One turning vector, and how many steps it has turned:
The counts run from 0 to 221.
[ 33   8  -4   4   7 -24 -11 -18  21  15  -1  -2  21  29  19  12  12 -54
  25   8  20  -2  -4  16  32 -11 -11   5  -9  12 -24 -13 -20 -40  20  24
 -14 -13  12  -6  -9 -19  15 -27 -15 -12  18   0  14  57  15 -16   6  24
  10 -10 -33 -30   6 -20 -31 -15 -10  -7 -19 -21 -11 -22  36 -29  37  36
 -28 -37  35]
154
[  6  22  28 -13  43 -44  15  -5   6  10  15  41 -13   1  26  -9  -2 -24
  20  12 -16 -25 -52 -10 -17  -4   6   0  -8  -9  13  -2  -3   8   9  22
  -9  17 -12  -9  37 -20   8   4 -28  26  19  26  13  60  40   0  -8 -11
   7   9   6 -36  24   2 -19  -4   0 -16 -18 -13 -19  24   6  16 -57  11
 -50   7 -20]
35
[ 24  10 -11  -8  35 -32  -7  17  -7  -2  23  13 -34  34   9   6  13 -18
 -10   2 -13  -2 -34 -15  11  -4  30   1 -29  11  13 -33  11 -21  33   3
  -8  26  25  -5 -35 -15  33  -4   0  -4   2  -8  -5  23  36  -5  15  30
  12 -34 -21 -25  59 -20 -29 -60 -27  13  -8 -42 -10 -30   5  -8 -41  28
  -3 -15 -10]
187
[ -4 -18 -11  27   5   7  18  11 -15 -19   9  28   6  11 -23  22  16   5
 -10  -9   3 -13  -1  56  -6 -38  13 -57  15 -13  -8   2  25 -13  20  -1
  -8 -14  25  -2  -7  -8  43 -31   1  16   3 -26  12  60  30  -4  16  34
  19 -17 -23 -36   1   6 -23 -31 -26  41  -5   4 -32 -28  -7  15   9  32
  17  -7 -29]
166
[ -1  12 -17  -1  22 -13  25  10 -24 -26   2  37 -24  14 -16   3  13  21
 -27 -21  14  17 -39  51  -9  -6  35 -26  -4  -5 -12 -11  28 -27  44  -4
 -39  15  30 -10   3 -12  30 -13  20 -17  15 -27  23  47  10  -8  14   7
  12   4  -3 -15  15 -29  -8 -53   6   8   3 -26   6 -47   3   3   2   5
  27 -28 -21]
17
[ -8  35  -7 -27  28 -44   9  11 -19   3  -2  48 -18  -9  28   0   3  -2
 -10  15 -14  14 -59   5   1  -2  16   6 -15   3  11 -33 -24   9  27 -20
 -16  11 -18 -17   3  -4  31 -10 -10 -15  34  23 -10  49  13  11  12 -47
   8  -5  15 -18  12  -9  -5 -32  34  -5  -2 -20  -2 -10  43   6 -66  34
  -8   6  -4]
184
[  4   4 -14 -48  13 -15   5  17 -10  25   1  38  -9  33 -23  28 -21  -8
  -3  24  10 -21 -62 -34   6 -21  20  -5  -8  21  17 -35  19 -13  12  35
 -48 -14  21 -18  -9 -13 -15 -21  16 -19  19  -6  -9  30 -12  17  12 -36
 -17 -10  -6  -3  -8   5 -21 -43  31  16  13 -24 -18 -16  32   8 -48  -2
   0  -2   8]
75
[-24  -7  -5  -8   3 -12  31 -14  11  23   7   1  11  20  32  24 -15  11
 -21   7  -6   8 -31  27 -21 -17  28 -30  22 -11  27 -20  -4 -28   3  49
 -47  -5 -18   1  23 -38 -12 -27  -3 -15 -13  -5  24  33  -6   7   4 -47
  19  32 -21 -41   9  29  -4 -15  22  11 -33  19 -13  10  10  14 -34 -14
 -20 -33  -2]
136
[ 22  -9   3   4   1 -31 -25  26  17   3  20 -16  -4 -10 -29  10  24 -16
  26  37  23 -13 -47   4  21  18  26  -1  -2  17 -15  20 -12   0  45  49
 -11   7  15  20 -23 -10 -19 -24  32 -22 -12  -3   3  30 -11 -13   3  13
  -8  15 -46 -35   6 -14 -23 -37 -46  48  -7 -14  -1 -10  -9 -33  14  13
  12  25  -8]
86
[ 15  -5 -19   1   4  25   6   5   3   0 -12  17  15 -12  -1  -6  10 -18
   5   6  11  -2 -50  66   7 -28  23 -39   1 -17   2 -11 -12  -6  -5 -10
 -25 -27  11  -9  36 -14   1 -30 -22   0  12  -1  29  50  17   4   5 -15
   0   9  -8 -33 -53  -9  -4 -19  58  24 -22  16 -19 -13  26  10  12  30
 -20 -10   4]
163
[  1   6   9 -16  32 -10  25   3  -1  -6  18  47  -3 -26   3  -1 -32 -20
  24  21 -22  -2 -26  14 -17 -24  28 -39 -41  -2   1  -8  -3 -26  -3 -10
  11  27   0 -22   8  10   3 -11  13  10  12  34   9  61   7  23   1 -18
  -2  22  -7 -51  26  20 -13 -38  11  13   1   1   8  18   6   8 -34  20
 -54  21 -28]
177
[  8   9   2 -26  14 -43   8  26 -34  20  18 -13 -21 -16 -11  16  13  -3
  -5  49  11  11 -69   7  11   0  53 -35  11  -3  28  22   3  -1 -21  26
 -10  22 -11   9  -5 -23 -26 -19  13 -20  -3  24  14  -1  -5  16  -9 -11
 -12  28 -22 -30  -2  24  -5 -40  -2  31 -28   6  10  12  22 -22 -37  15
  -1  43  16]
83
[  2 -20  -3  -1  -3   9 -17 -39 -20  12  37   6  28  26  -3  -9 -27 -11
 -14  -8  10  -2  -6  -7  26  -9  39 -25  -6  36  10  18  -9 -12  11  18
  -4  19   5  22 -26 -20 -17 -31  13   5   4   7  -3  32  41 -10   5  13
 -38 -14 -10 -51   9  13 -32 -20 -38  25  -8  33  22  60  22   1 -18  37
 -16 -23  -7]
114
[ -8  -3  -1 -24   1 -27  36 -15   7 -18  24  35  31 -12  -2  55 -20 -14
 -18 -28   9 -23 -38  13 -26  -9   6 -11  -7  -5  36 -13  21   2  -8  46
 -36  10  13 -18  24 -16  24 -14 -33  17 -14  12   7  18  13  17  -9  15
 -32  12 -41 -35 -40  18 -18   8  10  36   8  -2 -17  32   8   5  -5  19
 -11  31   2]
103
[ 15  44  11   5  26 -76  12 -13 -12  -1   5   7  21 -10  22  14  16 -32
   0   5   8   8 -21  18  -2 -16  -2 -26  28  -3  -4 -19 -24 -17   9  15
 -22  -3 -34   7 -17 -22  26 -46  -2   4  35  19  15  48  33 -30   9  15
  16  -9 -19 -15  20   2 -23   5 -21 -13 -25  -9 -19 -30  27  -2  21  66
  -7   2  41]
152
[ -7 -13   0  -5  -7  32  -7   6  15  -7   3  22  12   3 -11  -2 -12 -19
  51  12 -17 -22 -22  27  11 -22  19 -11 -39  36   5  -6 -16 -21  56 -24
 -16  15   3 -31  18   3  17 -25  38  -2  -5  -1 -22  64  -2  -1   6 -23
  -2  23  -5 -52  13   8   5 -32 -18   9  23   0 -12  -3 -13 -19 -19   8
 -52 -22 -22]
175
[-28  27  -1 -10  10 -46  -1 -12  -5 -13  33  15   5 -18  -3  -8   8  21
 -61 -30 -22  50 -19  40  -6   9  32 -21   0 -13 -32  -4  -1 -19  27  27
 -26  18 -17   3 -11 -18  16  -8   4   9  15   2  37   6  32 -30  -3  -1
   1  -7 -24 -28  21   4 -16 -47  -8 -34  10  18  -2  11  -3   9   7  49
  24 -13 -31]
125
[ 17  25  14 -47   5 -29  24 -32 -21  -1  -1  58 -18  11 -38  31  -8   1
   6  -3   6 -28 -40 -29  -1   0  21 -23 -26  -3  -5 -15  32 -13 -18  23
 -27  10  38 -18   6 -24  20   9 -27  25  18   8  -6  30  42  21 -16  11
 -19  -6   5 -16 -35  -4 -24 -12  12 -11  12 -35 -17  22  30  -3  -6  23
  -5   0 -10]
218
[-26  18 -12  24 -12  -3   9  -4  -9  -3 -10  18   2 -16 -43   6  10  17
  24  34  -3  16 -24  28  14 -28   6 -69  17   2 -47  -7  -1  21  20  13
 -21  11 -26   1 -10 -21  30 -57  28  43  27  -9 -24  31  29 -10   5   9
  -7 -11  -3 -19  -8 -25  -1 -25 -26  14   8  -6 -27 -22  -5 -27  11  30
 -14  -7 -32]
58
[ 19   2 -18  -9  19 -17 -17  18  -5  15  14  -9 -19  22  28  -8  29 -28
 -20  17 -19   2 -50  -3  12  -1  28  13  -7  25  32 -46 -21 -10  34  -4
 -11  13   9  -7 -16 -25  30 -11 -17 -10  -8  -8 -11  12  27  -1  17   4
  10 -37 -29 -27  32 -15 -15 -61 -14  16 -10 -12 -21  -7   7   0 -62  28
 -17 -12   3]
188
[ 11  21 -10  13  26 -41  28   6  -6  -5  13 -13 -31  -8  -1  29  24   7
 -26   8   2  -3 -75  14  -3  16  36 -31 -14 -12  27 -42  24 -18   9   8
 -10  11  39 -12   0 -17  25 -10  11 -18 -19  -7  14   9  17  19   1  31
   8   1 -19 -13  23  -8  -8 -42 -13  24 -11 -31  -8 -33   1 -21 -34   8
  13  27  -1]
192
[ 16 -21 -17  27  26  -6  14   9  16  14 -17 -14 -10   9  -5   7  -1 -27
   6  26  27 -19 -92  10   6   9  25   7  -1  15  11 -13  15  16  40  20
 -40  -4  28  -4  37 -39  -7  -8  -4 -28 -17 -18   8  48  -1   8  -2  -1
  -5  22  -1 -16 -14 -44   2 -41  -8  22 -17 -24   8 -12   3 -11 -29 -19
 -17   6 -22]
196
[ -3  -4 -14  -5   1   0   2 -41 -18  17   9  -4  32  16  -1  -5 -37 -18
 -15  -2   4   4 -34   1  29 -24  34 -29 -10  41  21   7 -11   7   5   3
 -18  27 -18   9 -11 -25 -26 -46  34   4   7  16  -1  35  23 -16   4  -4
 -46  -3  -2 -40  -5   0 -16 -16   3   1  -9  32  28  57  26   4 -15  36
 -31 -12   9]
115
[  2  10 -10 -25  48 -30  -3  14  -6   6  13  40 -11   2  30  -6 -10 -32
 -10  24 -15   5 -55  -9  -6 -22  16  10 -31  13  15 -26 -13   0  26 -18
 -15  11 -13 -31  -2  -6  22   1 -14   1  25  17   3  50  16   9  21 -36
  -2 -26   6 -25  26  -1 -11 -49  19  -7  10  -7  -8  17  23  21 -73  41
 -36   7 -20]
183
[ -6  36   7 -21   3 -47  22  14   8 -13  48  14   3  14   0  43  13 -11
 -16 -33 -12  -8 -16  21 -21 -13 -14 -26   4 -17   2  -3  14  10  14  42
 -21  48 -15   2  -5 -23  25 -21 -19  46   5   5   2 -15  30 -27   1  56
 -15  -4 -58 -49  -6  -5 -30   2 -11  40 -11 -18 -22  -2  -1 -15   8  29
  -1  20   5]
98
[ 36  20   6   9  31 -39 -10 -21  17   2  19  18  -6  37   5  -3   5 -19
  36  10  -4 -32 -31 -23   8  11   0   3 -21  11   4 -32   5  -4  30  28
  -2  -1  22   1 -18 -21  14 -19 -12  14   5 -10  -5  35  53  -9   7  44
   9 -23  -8  -6  20 -40 -31  -7 -27  10 -18 -45 -30 -14   8   5 -16  21
 -42 -30   3]
39
[ 31  17  -2  -4  41 -20   7   4  -2  17  -2 -14  26  14  31  10   8 -59
  -8   2 -13 -21 -43  42  20 -30  -8 -13  -2  -1  11  -8  -5 -22 -12  13
 -18 -13  14 -24  30 -28   6  -1 -39   8  -5   9  31  50  28  -2  -5  24
   2  -8 -10 -31 -12  29 -34 -37   1 -23  -6   6 -17   5  35   9  10  50
 -26  10  26]
156
[ -4  49  28 -13  28 -72  23  -8 -19  -2  12  47 -13 -24  27   0  16   5
  13  14  -4 -10 -51   5 -17  14  10  -9   1 -13  23 -18 -16  14  19   5
 -11  16 -29   4  20 -21  22  -1 -22   8  28  27  -8  41  45  -6   0 -18
  11   5  10 -22  12  -5  -7  26   2 -11 -33 -21 -31  -2  11  11 -38  34
 -29   5   4]
36
[  6 -38  24   2   7  -9  -5  -2 -13  14   6  -1  15  24  16  -1 -10 -18
  12  21   2  -9 -23   6 -16 -13  37 -10  21  18  29  14 -15 -38  25  49
 -28   1 -22  25  12 -39 -26 -11   1 -18  -2   2  15  25  16 -28  -9 -26
  29  12 -22 -58  31  23   1  -6 -26  12 -45   9 -14  23 -10  20 -11   1
 -44 -50  -6]
141
[  6  12   7  -1   5 -56 -14  23 -20  -8   9 -17 -18 -21 -30   9  25  -1
  21  27  26   1 -57  17  15  11  38 -16   8  16  -8  10  -2   6  40  30
 -36  23  -3  24 -11 -18 -15 -34  52 -26   4  -2  -2  12  -5 -20  -1   5
  -8  19 -38 -20  -2 -13  -7 -31 -28  28   6 -15  -1 -28 -11 -40  17  13
  17  27  16]
85
[-36  34 -11 -36  -8 -23  20  10  -2  10 -17  33   1 -23 -25  25   7   7
  10  34 -21  25 -26  23  10 -28 -11 -50 -10  -9 -44 -27  -1   7  16  14
 -25  32 -48 -33  18 -15  29 -30  -3  31  32  23 -21  26   4  14  -9 -33
  -4  12 -10 -34  -5  13   3 -21   4  -5  18   1 -22  10  13 -33 -19  22
 -22   9 -22]
63
[  3   6 -31  -9  15  -6  18   3  -3  -5  -9  32   0 -15  26  -6  12   2
 -41  -4   3  42 -55  47 -16 -10  62 -15  -4 -19  12 -23  -8 -19   8 -14
 -24  -6  12 -28  27 -17  21  -7 -16 -29   6   6  39  55  10   8  10 -29
   6  -1   2 -29  -9 -15  -1 -53  50   5 -13  21  16   1  23  18 -28  39
   5  -3 -13]
15
[ -1 -28   7 -26  -2   0  20 -29 -29   9  15  45  29  18  -3  21 -25  -5
 -22 -13  21 -10 -22   3   1  -9  35 -15  -2   8  37  24  10   0  -8  14
 -20   5  -6  13   6 -27   0 -16 -32   1  19  31   8  33  30   5  -1 -14
 -26   1  -9 -54 -38  26 -23  -1  10  36 -16  17   9  67  26  14 -24  30
  -2  -2 -15]
109
[ -1  -8   5 -34  -3  -3 -15  27  13   7  14  25 -12  26 -31  10  -3 -25
  32  18 -44  -3 -13  -8   4 -17  17 -25 -39   5 -29 -10   0 -34  24  36
 -21  31   4 -25 -18  -8  17   0  -8  35  10   4 -10   7  24  -1  -3   4
  -4 -16 -37 -44  17  13  -9 -65 -31  -4  23 -22 -34   8 -16 -24  -5  26
 -42 -19 -25]
66
[  3 -47  -6 -15  -9   4   4 -30 -11 -25   6  37  25  34 -40  31 -17 -21
  -5 -26  35 -41 -24 -10  -2  -7   9  16 -14  36  20   6  16  -9  45  33
 -52   4  24   4  -7 -29   5 -20  -7  -3  12  -4  -6  34  22 -14   2  10
 -27 -17 -26 -47 -33 -12 -18  -7 -22  28  16 -12  -2  36  -8   3  16   5
   1 -24 -17]
107
[-27  41  -4 -20   5 -28  23 -13  18  11  41  11  -2   8  19  10 -11  33
 -49 -19 -34  15 -38  37 -15  -6  28 -32   0 -23   5 -25   6 -10   2  29
 -39  -5  -2 -10  21 -27   8 -11   2  10 -14  -5  34  28  13 -11   7 -18
   1   6 -18 -29  10  27 -34 -32  25 -14  -7  25 -34   9  15  31 -42  14
   3  -9 -15]
130
[  5  -1   2  18  14 -30  44  11 -11   2   6   8 -25 -25   2  24  17  17
 -22  37  24  -3 -67  25 -11  10  31 -36   6 -27   3  -2  25  14   9  14
   0   3   9   9  27 -27  17  -2 -25  -6 -10   8  13  44  24  20 -12   3
   4  29  -8 -23  -3  -8 -13 -32 -18  40 -42  -7  -6  -1  -3   0 -43 -10
  18  45 -39]
198
[ 19  28  -5  -8  24 -33   9  -5 -20   0  -7   3  16 -30  29   9  28 -28
  -6  -7 -10  -7 -45  58   8  -6  10 -21   5 -16  11 -12 -22 -16  -6   1
 -17  -6   2 -22  27 -23  21 -15 -30  -4  13  15  29  37  30  -7 -10   8
   9   1 -14 -29 -28  21 -14 -16  23 -18 -21  11 -21  -2  43  -8  17  60
 -15  12  38]
157
[ -7  -7   1 -43  -3  11 -21  16  12  11   8  18   0   3 -15  -2   7 -19
  28  27 -50  -7 -34  -8   9 -28  20 -17 -29  15 -24 -24 -19 -12  30  33
 -25  25 -16 -27  -8  -9  10   2 -19  20  12   1 -13   4  25  -5  -5 -21
  -4 -25 -34 -54   1  24   1 -64  -3  -8  34   3 -38  31  -9 -13 -32  38
 -46 -13 -23]
67
